Some points, each followed by its number:
(0.51 0.09 0.35 -0.37 -0.24 1.24 1.23 -1.72) 0
(0.26 -0.42 0.15 -0.67 -1.15 -0.84 -0.07 0.28) 1
(-0.15 -0.59 -0.47 -1.47 -0.22 0.16 -0.42 0.36) 2
(0.12 -0.96 -1.89 -0.83 -0.76 -0.81 -0.77 -0.83) 3
(-1.01 -1.06 -3.32 0.39 0.28 0.37 -0.58 -1.48) 4
(0.17 1.98 -0.45 -1.96 1.91 0.55 -0.92 0.72) 5
(-0.21 -1.83 -0.93 -1.79 0.53 -0.01 -0.84 0.91) 6
(0.90 -0.08 0.75 0.51 -0.67 0.95 -0.17 -0.62) 7
(0.36 -0.58 0.21 2.89 -0.78 0.56 -0.27 0.20) 8
(1.02 -1.06 0.16 -1.17 -1.03 -1.03 -1.96 -0.01) 9
(-0.76 -1.04 0.20 -0.24 -0.44 -0.31 -0.78 1.09) 10
(-1.40 -0.09 -0.68 0.42 -0.08 1.02 1.96 -0.56) 11
(-1.10 -0.92 -2.34 0.87 2.02 -0.73 -0.49 -1.26) 12
(1.51 0.28 1.10 0.28 0.08 0.60 -0.36 1.09) 13
(0.84 0.43 0.98 0.40 -0.96 0.42 -1.22 0.32) 14
(-1.31 -0.62 -0.09 -0.99 -1.40 0.65 1.66 -0.92) 15
(-1.87 -2.46 1.80 1.44 0.05 -0.79 1.95 -1.74) 16
(-0.60 -0.31 -0.79 0.46 0.04 -0.23 -0.52 0.34) 17
(0.43 -1.46 -3.26 -0.08 -0.25 -1.10 -0.63 -0.48) 18
(-0.97 0.46 -2.83 -1.09 0.66 0.34 -0.30 -1.41) 19
(0.55 1.36 1.77 1.10 -0.46 0.03 0.79 1.28) 20
(-0.92 1.37 -0.06 1.90 0.86 0.92 0.59 0.82) 21
(0.63 1.45 -0.62 -1.97 0.15 0.35 -0.70 -0.75) 22
(0.28 0.57 -0.08 -1.11 0.70 1.08 0.16 -0.09) 23
(0.58 0.12 0.42 0.50 -0.39 1.19 0.98 -0.30) 24
(-0.14 0.68 -0.38 0.29 1.18 -0.38 -2.01 0.97) 25
(1.87 0.78 2.26 2.04 0.62 -0.08 0.85 0.01) 26
(-1.13 0.00 0.03 -0.23 -0.19 -0.34 -1.78 0.90) 27
(-0.40 0.51 0.35 -1.11 0.46 -0.99 -1.28 1.65) 28
New points follow, each followed by the numbers of its two nearest points above by angle, seen from the average point of the numbered points, nearest first.
(0.34 -0.57 -0.57 0.77 1.48 0.63 -0.44 -1.32) 12 4
(-0.82 -0.44 1.11 -1.50 -1.35 0.42 1.32 -0.91) 15 0
(0.57 -0.77 -0.50 0.58 -1.22 -0.05 -0.44 1.02) 8 1
(2.03 0.68 -1.59 1.04 0.76 1.94 1.08 -0.02) 24 0
(-1.42 -1.14 -0.23 -2.20 -1.55 1.25 3.03 -0.10) 15 11
(-1.31 0.32 0.50 1.43 0.34 0.05 0.58 -1.51) 16 11
(0.56 0.75 -0.57 0.17 -0.10 0.31 0.20 0.49) 20 13
(-0.38 0.06 -0.87 -0.63 -0.17 -0.11 -0.25 -1.56) 19 3
(-1.28 -1.00 1.80 0.14 -0.46 -1.96 0.09 1.48) 10 1
(0.58 -1.26 -2.38 0.92 -0.41 -0.37 -0.60 0.34) 18 4
(-1.15 -1.70 -0.47 0.58 -1.80 -0.45 0.09 1.29) 10 17
(4.43 2.11 3.16 -1.87 -1.34 1.53 3.60 0.39) 24 13
(-1.71 1.89 -0.36 0.39 0.01 -0.52 -0.02 -0.04) 21 27
(-0.69 0.63 0.69 0.34 -0.19 -0.88 0.39 -0.01) 20 16
(-1.76 -1.19 -0.25 0.92 1.18 -0.64 0.81 -1.21) 16 12
(-0.92 0.60 -1.19 -0.35 1.23 -2.52 -0.64 -0.35) 12 25
(0.08 -1.30 1.63 -0.54 -1.59 -1.52 0.01 0.27) 1 9
(-0.63 0.21 0.01 0.26 -0.34 -0.66 -0.79 -0.19) 27 17
(-0.54 0.48 1.31 1.38 0.52 -0.51 0.06 -0.65) 26 16
(-0.87 -0.75 -0.73 -1.51 -0.17 -2.29 -0.67 -1.08) 3 9
(-0.14 -0.02 -1.51 0.82 -0.25 0.23 0.06 -0.47) 4 18
(0.62 0.65 1.09 0.19 0.15 -0.18 0.70 -0.60) 26 20
(-0.98 -1.77 1.57 1.35 0.28 -0.29 0.18 -0.61) 16 8
